Each named turn below is shown by a few rows before and after it. Which turns, in which order, take the first row of each later pair to the second? The first pair is answered.
J:
[-24  -3  18  11  -8   7  -5   9  10   4  -1  25  10   8 -12 -10  14  27
  22   6 -30 -15 -16  31   1   2  -8  40  26] |-> [-23   9   9  -6   0   7 -21   1  17   6   4  -9  18 -25   9  31   2 -34
 -13 -16 -19   4 -24  42  23   9 -21   2   1]
[ 22   4  -9  27  17   8 -12   4  18 -10 -16  13 -15  34  12   0 -26  15
 -12  -5 -13 -11 -10 -29  33  -5   9  29  12] |-> [ 23   3 -12  21  19   5 -20   1  24  -7 -13   2 -11  21  18  16 -33  -6
 -20 -11 -11  -7 -15 -21  42  -1   3  13   3]
[ 22  21 -18  11  24  16 -28   5 -14 -28 -15   1   4   8 -13  -5 -11  31
  20  15 -18   0 -10 -21 -11   3  22 -18  10] |-> [ 10   1 -20  21  26   1 -28  -3  -4 -22 -17   4   7   7  -4  18 -11  11
  36  13 -38  -8 -11  -5  16   4  12 -20   2]
[-40   0   8  -8  15  -8 -20  -4  11  -6 -18  11   8  -5 -19  14  17 -21
   5  -6 -31   9 -42  38  10  12  -4  30  -6] |-> [-19  31  10 -25  17  12 -24   0   0 -13 -13  -6   9 -12 -21  -6   9 -14
 -28 -14  -5  23 -43  28 -14   8   0  26  -1]
A:
[  2  19  -5 -21   7  10  -8 -10   6  -5   4 -11   3  -4 -14   4   0   0
 -13  -6  -2   3 -10  -9  -5   0   2  -9   5] |-> [ -6  16  -6 -20   8   3  -3 -10  11   0   5 -11   3  -9  -9  12   3 -10
 -10  -8  -3   0 -13   0   6   3  -3 -12   1]
[ 42 -20  -7  -9   9  -8  -4  -4 -10   3   1  -7  -8  -4  -6   1 -28  -8
   1   0  -7  -8  15 -18  13  27  -8 -40   5] |-> [ 28 -31  -4  -3  10 -19   2  -5  -4  13   2   3  -7  -2  -2   9 -24 -13
   8   5 -15  -8  14  -9  25  28 -13 -30   3]
[ 19  10 -12 -14  -4  -3   6 -16 -25   3 -15  28  -9   6   0  13 -20  40
 -25 -22  33  -5  17 -29   4  -9 -25 -18  14] |-> [ 19  13 -14 -15  -2  -3  -2 -19 -21   2 -19  20  -6   0   5  27 -23  25
 -30 -30  32  -6  15 -26  14  -9 -27 -25   9]
K:
[ -3   7  12  -6   8   0  -3   0  16   9   3  -6   3   6  -3   1  14   8
 -12  11   0   4  -7   0  -1  -7 -13  16  -3] |-> [  3  14   7  -9   5   7  -7   1  11   4   2 -11   5   0  -6  -5  13   8
 -19   7   3   5  -9  -5  -9  -6  -8   6  -2]
[  2 -11 -12  -5  16  -5  -3  -1  23  15 -10 -12  25 -17  16  20   9  -7
  11  -5  -8 -13   6   3  20  -1   5  28   1] |-> [ 17   7 -19 -13  13  12 -18   3  10  -4 -14 -30  24 -17   7  17  -1  -5
   0 -13   2  -7  10 -12   3   0  16  13  -1]
[  1  22  12 -31  33 -13  -4  -3  -1   2  22 -14  14 -22  21  15  -4  -5
 -11  10   0  -2  -7  12  -6   1  -3 -11   7] |-> [ 14  16   8 -26  27   1  -8  -1 -13 -16  14  -4   9   3   8  -2  -3  27
   4  16  -6 -15   4 -14 -22   4  16 -11  19]
Then:
(2 to 3 turns a pair)
[ -9 -24   5 -21  -8  19   5  -4   8 -10  14  -7  16  -4  -8 -28   8  35
  17  17  -9 -19 -23  -7 -30  -7  25  12   2] |-> [ -3 -11   1 -40  -2  22  -7  -5  10 -12  21 -35  23 -29   4  -2  -3  -2
 -12  -2   1  -1 -27  -2 -26   0  17 -16  -7]
J, J
[  1   5  -2  -8   1  10 -23   1   7 -11  -3 -16   6 -18   9  29  -5 -28
  -2 -10  -8  14  -1   9   9   3  -2 -16 -10] |-> [  9  27   6 -15   0  13  -9  10  -3  -2   8 -13   1 -16   2  -8   0   1
 -25  -7  18  28  -7   1 -19 -12  -1   5  -6]
A, J
[ 15   6  -8   8  -7  11   0   1  -3 -28  -6  -2  -4  11  -5  -4 -13  -4
  12   1   0  -5  21 -22  -6   6  12 -27 -10] |-> [  1 -11   1  17  -7  -6  20   4   6  -6  -1  21  -9  22  -6 -12   0  12
  27  11  -5 -12  22 -12  -2   5   4  -4  -3]
K, A
[  9  13 -12  -7  22 -17   3 -10   4   3   1 -23  -2 -21   4  40 -18 -23
  -7 -18  17   5  -9  17  23   6  -9 -19 -12] |-> [ 27  34 -11 -17  21  11   4   1 -16 -14   0 -25  -9 -10 -12   5 -22  10
 -17 -19  28  12  -8  -4 -15   2   9 -14   3]
J, A
[ 41 -14 -20 -10  -3  18 -24 -29 -10 -21 -12 -23  12  -7  -9   8 -31  -4
   0  -6 -19 -40  22 -42   7   7  21 -39 -26] |-> [ 50   7 -16 -21  -3  26 -15 -19 -17 -16  -2 -29  14 -11 -11 -22 -33  14
 -27  -3   7 -25  12 -49 -19  -6  23 -26 -21]
A, J
[ -3   2  -2  14  -9  43 -23  -8 -13 -39 -15 -23  13  13 -31 -30  -2   3
  13  -1 -44   1   0  -6 -22 -11  37  -2  32] |-> [  2  22  -1  -9  -2  44 -24  -8 -10 -28  -4 -48  20 -16 -19 -18  -8 -32
 -27 -18 -21  26  -9   5 -18 -10  23 -20  21]
J, K, J
[ 21  18 -30  -4   0  11 -13  13 -22   6  -2 -13 -22  -9  -5  -3  -7 -14
  -9 -12  22   5  20 -19 -11   0  13 -22 -13] |-> [  4  -8 -33  10   0 -10 -14   3  -9  12  -9   0 -15  -7   0  27  -4 -31
  20 -10  -4  -8  28  -1  18   6   3 -24 -16]
J, J
[ -7  -4  -2   2  -5  25 -29  -2   4 -32  -7  -4   6   1   1  14   6   0
  20 -10 -34 -12  -2  -9  -4   5   8  -5   9] |-> [ -3   4  -3  -2  -3  29 -30   2  -3 -34  -9  -7   6   4  -3   4   5  12
  15  -9 -27  -7  -2 -16 -11   3  11   2  12]
J, J
[ -5 -33 -17  -2 -14 -30  10   6 -10 -14 -30  11 -11 -34  40  28   8 -36
 -20 -20 -18  -9   1  21  26  38 -20 -18 -21] |-> [ 29   3 -18 -17 -22  16   2  18 -39 -43 -31   5 -18 -21  14 -24   0  11
 -38 -20   5   0   3 -20 -32  33  10 -16  -7]
K, A, J
[-33 -14  17  -6  -6  -9  24  -3  16  27  -1  32  11   7   8 -11  -3  16
  14   6  -8   4   2  21   0 -21  -6  20  -5] |-> [  5  18   2 -29  -6  34  -8   0  -8 -14  -4  -4   9  -3  -2 -17 -22  11
 -14 -12   8  13   7 -13 -28 -14  19 -23  -9]
J, K
[ 28 -30 -28   9 -20  -7  -7  -6 -25 -31 -12  16 -24  25  -2  13  -8  13
  40  -1 -16 -21  31 -46  17  24  10 -52  -5] |-> [ 42  -9 -30  -4 -21  10  -4   0 -35 -38  -8   3 -24  18 -11  -8 -13  28
  19  -3   3  -6  29 -61  -8  17  16 -53  -1]
J, J
[-25 -20  20   3  -6   6 -17 -11  13 -20  -3  10   9   3  -5   2   4   2
  35  19 -47 -17 -21  24   8   5   7  38   6] |-> [-27  -3  31  -7  -3   1   3  -8   9  -1  12   8  10  -6  -1 -20  10  16
   7  22 -22   3 -33  32  -7  -8  -6  57   9]
J, J, K
[  3   1  -2   4  18 -20  -8   1  -3   5  -3 -12 -10 -18   9  22  -8 -33
  -3  -8   3  15   6   4  14   8  -7 -13 -19] |-> [ -8 -18   3  23  14 -26  -1   0   1   7 -11  11 -11   0   5  17   1 -15
  27   7 -13  -1  11   3  21   9  -3   1 -16]
K, J, K
[ 39  15 -16  -5 -18   7   2  13  -2 -24  12 -21 -20 -11  -1  -6 -37  -7
 -20  -1   8   7  -4 -40 -26   2  21 -48 -11] |-> [ 33  10  -8   5 -23   6  21  21  -6 -14  11   5 -25   9 -11 -37 -23  32
  -1  14   4  -3  -5 -45 -38  -9  26 -16   4]
A, J
[ 17  24  -1 -13  14  -5  19  25 -29  19  42  -5  -8  48   7 -10  -3 -14
  19 -17   5  -4 -10  -7 -13  -7  34  27   9] |-> [ 15  27  -5 -19  18  -9  11  20 -22  22  45 -23  -6  33  19  14 -13 -44
   6 -25   9   2 -12   0   0  -3  27   9  -3]
J, J
[ -1 -12   0 -10   5 -19  -9  -1  10  13   6 -14  15 -21  16  34  -5 -40
 -11  -6  -1   5   4   8  26  10 -12 -18 -17] |-> [ 17 -11 -11  -5   2   5 -26  -1  -4 -13  -7 -18  13 -11   5  34 -11 -29
   5  -7  -9  -8  17 -14  17  15   6 -36 -13]
K, A
[ 22   8  -2   7 -19  -4  28  10  -5  18  -5  12 -20   7 -29 -20   3  14
  20  16   8   4 -22   1 -10  -8  -1  14   0] |-> [ 10   0  -1   6 -15 -24  31   3   7  33  -1  10 -16  -3 -14   1   3  -8
  19  14   5   5 -26  20   9  -8 -15   8  -9]
K, A, J
[-14 -12  -2  -3   3   3 -19  -5   3  -5   1 -21   1 -16  10  24   6 -23
 -15  -6   4  10  -1  14  -1  12 -12 -13 -10] |-> [  0   7   3  -9  -1  22 -19   3 -12 -18   0 -22  -4  -9  -2   0   4   4
 -23  -8  16  13  -2   1 -27   8   1  -9  -4]
J, A
[-28   5  -5 -16   6 -21 -21  13  23   6   0  -1  -7 -10   8   7 -18 -14
 -19  -6   6  11 -26  21  26 -11  -4  19 -12] |-> [-33  -7  -1  -6  -2 -25 -11  14  21   5  -3  22 -14   8  -3  -7 -13  13
   4   9  -1  -1 -20  20  20 -12  -1  39  -1]
J, J
[-20  12  28  -1 -12   1  22  14  -2   6  23  18  -8  15   6 -36  -5  27
 -19  13  14  -6 -16   2 -30  -4   6  32  -1] |-> [-15  25  31 -10  -6   4  15  15  -1  10  26   2  -4  -1  13 -25  -7   8
 -39   3  24   7 -24   9 -30  -1   1  22  -7]
K, A
[ 17  -7  -7  11   2  -1  18   1 -20 -14 -13   6 -24  12 -11 -18 -13  29
  20  20   9 -17  39 -20 -16  12  18  -1  13] |-> [ 32  14  -9  -9  10   8   3   1 -21 -15  -8 -28 -19 -18  -3   1 -22  -7
 -15   2  26   3  30 -15 -14  14  15 -31   0]
J, J
[  4 -27 -18  10  -2   6 -39  -8  11 -30   1 -17  10 -24  15  40  -5 -44
   5 -12 -31   5 -10  10  35  15  -9 -31  -9] |-> [  9 -19 -20   6   0  12 -41  -7   7 -34   1 -24  10 -30  13  40  -9 -50
  -8 -14 -23  12 -12   8  28  15 -10 -31 -11]
J, J, J
[  5  11 -15  -7   6  20 -35  -8   4 -25 -10 -26   8 -21   8  28 -13 -39
 -18 -20 -13   7   1   4  10   8   8 -35 -14] |-> [ 11  43   2 -20   1  28  -9   7  -9 -14   2 -19   1 -17  -6 -26  -3   7
 -47 -11  20  28  -7  -5 -30 -10   9   0   1]
A, J
[ 55 -25 -54   3   6   3 -18 -30 -37 -18   1  -9   6  37 -10  21 -21 -26
  27  -2   8   1  54 -49  17  39  24 -61 -17] |-> [ 43 -39 -53  13   6  -8 -14 -33 -34 -14  -3   8   4  44  -6  23 -15 -24
  46   5  -5  -6  55 -45  29  37  19 -51 -14]
J, J, A
[-31 -10 -23  15  21 -13 -20  -3   0  21 -14 -10  -8  30  15  13  21 -30
   9  18 -23 -13  -9  16  42 -25  -8 -49 -10] |-> [-37 -14 -12  21  15 -18  -2   5  -6  30 -10  15 -11  47   6 -21  33  11
  21  34 -21 -17 -13  14  28 -35  -3 -15   2]
K, J, K
[ -7   0  19   4   8  16 -13 -23  -8 -13  13  -6  21  -5  17  35 -10 -21
 -10   9 -10 -14 -37  27  12  -1 -14  25  -8] |-> [ -4   5  29   5   2  19  -2 -17 -18 -10  17   6  18   7   7  -3  -2  17
 -13  21  -1  -9 -38  18 -12 -10  -9  46   5]
A, J, J
[  4  17 -19  -3   8  -5  22  24 -22  25  20  14 -14  15  -9 -24  -5  12
   6  10  21  -3   6  -7   1  -9   7   3   9] |-> [ -7  -2 -26  11   7 -10  15  21 -14  20   8  20  -9  24  -8  -2  -6   1
  33  15  -3 -23  11  -1  21  -1   7  -5   4]
A, J
